In the rows, zero is written as 128.
Each named turn below is shown by a few rows before and after it. Which turns, in which order, take the first row of each later pair to the second? The first pair is answered.
turn K597:
[143 137 116 169 131 158 115 137 119  82 143 117 103 101 118  73 117  69
 158  81 128 148  95 140  93 139 101] -> [139 146 161 118  80 146 140 133 144 136 111 132 145 112 157 126 125  88
 176 124 132 196 141 195  95  94 137]
[ 58 138  88 143 189 147 130 129 165  95 114 146 103 144 105 137 102  96
 153  84 143 122 118 100 120 128 131] -> [ 64 153 127 139 141 140 150 108 178  98  89 150 161 149 126 153  95  95
 162  93 130 152 121 118 110 107 155]
[154 136 117 156 134 139 137 139 130 150 107 137 102 129 160 115 128 133
 139 109 152 149 130 149 145 117  98] -> [159 138 124 171 127 144 135 135 130 136 105 131 113 128 158 111 126 126
 139  96 140 146 122 143 141 123  98]
turn K115:
[120 128 128 106 115 136 137 148 142 146 122 147 135 119 118 139 122 115
 123 123 128 144 139 139 147 105 121] -> [129 127 130 102 124 129 132 147 131 151 123 142 117 113 122 147 136 121
 128 135 135 140 141 144 153 115 131]
[139 123 108 154 126 125 138 159 131 129 163 147  96 111 100 107 103  87
 109 118 137 110 130 103 113 146 110] -> [154 142 136 158  91 118 157 149 153 122 141 158 141 123 108 116 100  78
 118 119 126 141 139 115 119 127 125]
[125 139 124 147 120 140 114 143 138 124 129 121 123 140 112 114 113 101
 124 106 133 124 103 108 125 136 103] -> [147 155 150 144 105 128 124 131 148 132 117 119 145 137 123 130 122 109
 141 121 130 149 120 128 132 128 129]
turn K958:
[123 146 106 125 132 134 105 141 137 110 153 113 146 110 102  96 127 110
 138 120 161 100 131 126 126 117 146] -> [137 144 114 129 132 131 102 142 129 115 155 109 130 105 101  95 132 116
 148 129 164 103 131 133 134 129 155]
[163 132 170 146  93 141 150 125 100  96 102 130 161 133 140 152 112 127
 161 113 110 165 128 141 119 105 174] -> [141 125 147 143  92 159 157 146 108  88  99 145 170 150 137 138  94 110
 146  92 110 158 121 135 116  95 150]
[135 112 134 136 144 127 122 120 113 120 136 130  96 128 101 126 147 134
 123 136 103 123 110 124 115 154 130] -> [131 110 140 131 134 120 127 108 112 119 126 126 114 132 114 133 149 139
 125 140  95 118 113 119  97 156 137]
Now pairs of rows:
(2 to 3 turns a pair)
[ 83 102 104  84 145 129 109 144 133 157 160 131 132 132 139 133 143 144
 114 160 143 112 124 141 121 104 139] -> [ 85 101  94  97 155 138 106 147 126 146 170 129 119 133 130 126 141 140
 111 153 143  96 120 129 124 117 131]
K597 K597 K597
[ 96 183 150 153  77 123 144  65 110 145 139  76 161 115 160 143 132 150
 144 101 110 140 135 113 129 103 157] -> [114 191 113 185 123 140 134 108 109 140 166  95  76 106 129 122 121 135
 158  81 132 136 137 110 188 108 130]
K958 K958 K958
[116 129 162 130  62 110 137 138 161 115 113 157 133 136 160 154  89 106
 127 118 101 183 121 150 132  99 139] -> [140 121 124 159 131 108 105 147 122  99 155 141  30 110 126 123 115 111
 135 119 110 147 109 123 160 157 125]
K958 K115 K597
[124 131 110 177 140 131 113 119 130  79 152 104 119 125 111  97 133 102
 110 100 119 126  98  85 109 134 103] -> [132 139 128 183 117 126 121 110 140  74 146 106 152 125 122 105 132 101
 113 105 110 138 103  88 101 127 113]
K597 K597 K597
[153 148 120  97 156 143 113 127  95 134 125  73  98 137 128 119 148 146
 141 123 142 113 140 137 116 156 145] -> [144 157 130 112 123 155 126 111 109 104 107  74 161 151 133 111 123 127
 134  96 120 118 124 123  94 141 142]
K597 K958
[ 97 106  88 111 167 154 123 115 132 106 128 156 101  98 121  74 122  84
 112 118 135  92 132 142 127 147 108] -> [148 137 154 143 123 134 137  72 135  94 108 135 162  88 139  86 127  90
 141 126 102 123 128 154 127 152 152]
K958 K597
[116 129 155 111  96 135 163 140 136 162  95 136 162 144 143 159 110 136
 125 127 128 158 170 169 128  84 159] -> [139 108 117 125 171 126 134 145  91 153 136 111  55 119 116 131 148 157
 130 144 146 105 158 149 145 152 148]
K597 K958
[128 112 111 136 134 168 170 110 155  83  78 122 192 152 102  88  97  58
 122  94  72 155 102 116 137 102 104] -> [ 95  76  76  48 189 150 159 144 139 175  95 133  88 144 116 137 136 105
 128 162 114 143 152 165 150  90 110]
K597 K115 K115
[ 59  99 115 118 156 113  83 147 132 155 136 117 108 116 143 137 140 115
 121 164 175 144 119 146 175 130 102] -> [ 90 128 175 145 103  98  96 112 148 137 117 106 174 113 159 147 145 104
 139 158 148 181 121 155 178 124 138]
K597 K958 K597
[ 98 107  83 117 130 139 115 119 140 129 133 161 134 108 133 118  82 118
  98 113 166  95 108 123 134 130  90] -> [149 120 117 120 140 103 104  92 121 146 147 135  93  80 137 138 136 150
 137 156 162 103 126 147 159 163 134]
K958 K958
[112 117 127 107 108 118 127 129 131 162  94 116 176 141 119 150 124 134
 130 111 121 171 131 177 141  99 104] -> [137 106 100 119 168 106 104 141 100 158 119  97  93 122  98 131 152 148
 137 122 132 138 130 166 156 148  99]
K597 K958
[130 112 106 140 172 132 113 139 107 115 160 123  94 127 110 102 124 125
 121 120 143 106 121 100 134 144 114] -> [128 138 141 157 109 139 143 128 135  96 131 135 175 142 121 109  98 103
 123  98 121 142 117 107 130 109 122]
K597 K958
[123 108 141  83 120 119  89 139 148 113 114 182 164 138 147 124  97 103
 116 114 119 136 119 134  91 116 116] -> [155 126 166  94 104 102  95 125 147 109 110 170 166 131 151 132 110 109
 136 126 111 152 123 144 102 127 139]
K597 K597 K115
[117 114 101 108 146 131 124 150 131 153 142 140 109 135 126 131 121 140
 117 130 152 123 142 131 140 124 109] -> [112 102 102 103 146 129 120 132 125 150 143 132 121 135 131 130 121 143
 110 130 149 113 131 119 117 134 110]
K958 K958 K115
[148 152 124 186 157 133 117 124 121  76 176 104 137 127 102  76  99  92
 131  98 134 132 102  91 145 161  85] -> [151 140 110 157 186 132 102 152 118 114 190 112  69 122 103  99 116 108
 141 128 159 127 126 114 173 159  90]
K115 K597 K597
[192 142 146 138 102 117 133 140 142 117 137 140 125 129 101 119 110 123
 139 101  99 158 120 161 150 158 172] -> [164 117 112  88 130 112 123 162 131 166 145 147  85 131 110 144 126 146
 134 131 126 138 142 181 143 151 163]
K958 K597
[165 147 159 111 104 139 143 107 155 129 124 126 143 125 123 152 131 133
 131 131 106 162 127 127 147 125 145] -> [147 135 119 132 134 165 132 119 143 102 135 124 125 130 101 123 116 115
 113  99 114 130 104  93 141 141 111]
K958 K597 K597
[182 146 150 174 127 127 143 118 109 110 133 108  93 125 134 119 155 117
 167 137 113 142 138 120 158 146 157] -> [173 153 169 155  98 128 156 109 127 115 113 113 142 133 145 130 143 112
 159 138 103 152 142 128 143 119 165]
K115 K597
[122 119 155 134  82 140 135 113 129 153 127 144 170 138 143 119 119 106
 134 119 113 149 118 133 138 124 152] -> [111  94 107 120 139 143 117 123 103 159 158 129 100 127 131 102 140 121
 125 131 130 106 113 114 133 155 137]
K115 K115
[169 144 126  96 204  96  85 118 114 160 121 125  67 116 110 154 153 125
 112 105 147 119 122 108 128 174 108] -> [142 164 160  93 128 117 124 117 161 148  79 151 190 149 131 163 101  92
 105  69 123 165 119 118 107 112 102]
K115 K597
[100 135  65 127 180 150 168 122 109 139 126 144 106 127  98 157 126 122
  99 147 153  67 112  93  96 141 114] -> [ 93 144  78  99 146 155 185 140 135 169 106 163 127 135 110 183 115 122
 101 155 161 104 129 130 103  97 118]
K597 K597 K958
[121 170 130 134  95 122 152 129 146 126  92 161 150 145 151 136 134  95
 106 118 120 145 128  99 120 117 120] -> [117 167 127 123  96 125 149 130 154 138  92 165 142 144 153 142 135 100
 103 126 124 146 134 108 123 108 124]
K597 K597 K597
[ 99 124 108 137 127 163 135 188 148 144 131 137 120 158 113 139  77  97
 119 102 156 109 136 110 131 121 132] -> [156 132 155 140 124 124 126 152 125 162 130 109  95 128 133 161 129 134
 158 151 146 118 158 134 138 161 189]
K958 K958
[144 117 134 141  81 127 127 103 136  95 108 107 182 143 141 128 113 125
 121 104 111 126 111 112  97 126 129] -> [132 102  85 138 137 140 104 136 114 100 134 110 105 137 122 113 122 127
 110 102 130  92 107 100 106 153 100]
K597 K597
[124 134 168  79 100 118 147 115 146 171  94 118 165 135 152 163 124 147
 127 161 139 154 143 146 136 100 152] -> [ 86 108  86 100 161 159 122 159 138 139 126 135 113 148 108 115  89 116
  93 110 163 111 107 104 141 114  90]
K958 K597
[169 196 155 156 130 110 136 127 146 150 124 101 123 136  94  93 113 136
 140 154 104 148 115 135 190 160 155] -> [166 189 135 154 155 118 128 133 137 153 133  99 100 138  89  88 119 136
 136 153 114 134 109 131 193 170 143]
K597 K597
[132  78  84  92 176 122  87 118  70 178 131 100  69 143 130 163 161 194
  99 179 165 114 123 117  81 183 147] -> [142 104 144  78 107 110 114  97 106 199  97 110 155 154 164 198 154 196
 114 195 146 162 143 152  73 129 186]
K597 K115 K597
[ 74 119  65  97 171 132 137 194 113 174 107 135 110 125 145 163 132 152
 106  95 138 114 167 109 103  10  53] -> [131 157  83 195 158 140 136 189 117  95 116 123 124 123 104 113 109 114
 122  33 115 129 126  71 142  39  46]
K115 K958 K597
[115 127 116 160 148 137 120 129 131  96 133 120 126 135 112 106 123  95
 111 104 124 108  99 109 129 134  92] -> [ 98 125 121 119 131 139 133 160 154 135 122 147 134 149 124 138 116 101
 109 120 136 136 126 144 137  92  93]
K597 K597 K115
[112  86 114 133 149 127 127 128 100 129 143 126 124 124 130 117 161 132
 100 147 131  93  86 103  78 146 124] -> [111  95 124 142 142 127 126 125 101 120 139 122 137 120 130 109 160 128
 101 143 130  95  77  96  77 146 126]
K597 K597 K597
[113  99  92 114 133 134 127 158 121 148 140 143  97 155 129 121 121 122
 115 122 129 121 136 145 153 115 102] -> [161 129 155 146  93 113 142 116 124 122 124 121 151 142 142 121 133 125
 141 121  98 150 132 150 154 127 150]
K597 K115
[167 147 147 157 131 110 109 128 128 116 134 121  84  99 120 117 144 131
 147 143 119 131 117 118 155 163 148] -> [163 143 138 138 136 111 111 133 136 137 131 129  73  95 130 132 147 141
 146 158 130 135 134 134 159 157 147]
K597 K597
[135 115 114 128 154 123 112 125 108 125 144 119  96 117 130 132 140 145
 136 137 133 100 132 112 118 155 122] -> [110 122 133  96 118 130 133 134 132 150 121 141 137 130 150 158 125 143
 132 141 134 131 148 141 113 108 134]
K597 K958 K597
[131 117 109 181 172 146 116 122 103  73 142 112 105 113 106  82 151 111
 138 129 125  97  91  93 123 181 127] -> [101 107  77 137 194 156 118 174 114 111 146 143  64 121 107 103 139 120
 130 140 159  98 116 112 147 149 106]
K115 K597 K597
[106 108  94 129 132 154 137 160 126 120 133 135 130 141 131 126  97 114
 113  97 133 119 111 103 115 113  83] -> [ 98 107 102  99 128 149 146 164 128 153 124 150 133 139 139 146 103 124
 117 112 145 131 133 125 120  92  91]
K597 K597
[107 184 150 150  80 111 147 125 168  88 131 136 213 127 125 119 115 123
 144 102 126 161  75 146 141 100 112] -> [ 93 180 120 114 113 109 144 170 178 141 143 161 132 126 124 145 120 134
 148 129 158 173 104 180 177  75  98]
K958 K597
[104 106  99  93 155 123 132 154 149 164 117 161 118 136 118 133 108 117
 102 116 143 114 141 143 120 109 100] -> [159 145 137 165 132 118 137 140 157 112 115 151 136 128 100 109  98  97
 129  77 115 139 118 127 148 128 119]
K597 K958 K115
[112 107 127  90 135 123 130 121 110 138 125 121 138 111 140 126 148 159
 120 148 148 115 116 120 106 143 134] -> [103 114 132  88 118 123 139 122 121 145 119 130 154 119 147 136 133 159
 118 145 142 123 123 128 110 124 133]
K597 K115 K597
[117 128  72 128 129 168 116  74 100  92 156 131 188 126 123  86  97 105
  77  65  91  93 102  74 107 149 100] -> [ 83 135  52  89 122 183 131 131 132 139 150 174 166 138 123 119  74  99
  78  60 117 132 133 116 149  85  81]
K597 K958 K597
[153 156 158 133  26 116 157 100 140 151 112 133 207 122 129  95 131  92
 106  84 158 183 120 121 164  67 134] -> [118 138 109  79  71 126 150 157 145 206 129 162 130 129 127 120 135 100
 103 108 202 176 148 143 191  41 114]
K597 K115 K115
[111  94 163 122 118 115 123  65  99  86 115  99 211 146 155 111 126 136
 110 120  93 109  98  99  55 152 138] -> [ 60  62 102  66 170 132 111 115  99 125 133 126 141 157 149 119 125 148
  81 130 135  81 109 100  63 139  99]
K115 K597 K115
[114 128 166  95 127 135 140 120 129 128 122 103 147 126 145 115 126 148
 120 156 123 118 161 139 104 137 125] -> [108 122 158 102 128 132 140 111 119 119 122 100 148 127 144 109 126 143
 117 147 122 112 153 126 100 140 124]
K115 K597 K597
[198 150 179 138  95 103 130 119 145 141 137 142 132  66 126 136 146 141
 157 141 139 143 159 154 174 142 182] -> [161 123 155  86 109 109 125 131 136 176 138 150 113  70 140 162 159 156
 140 166 158 129 177 166 156 130 174]
K115 K597 K597
[ 99 133 165  54 127 124 152 122 120 171 106 157 163 157 153 169 123 156
 129 152 111 122 127 143 106 102 139] -> [107 122 122 115 174 133 121 109  85 103 141 129 126 152 113 109 118 140
 112 114 108  69  82  79  98 164 106]
K115 K597
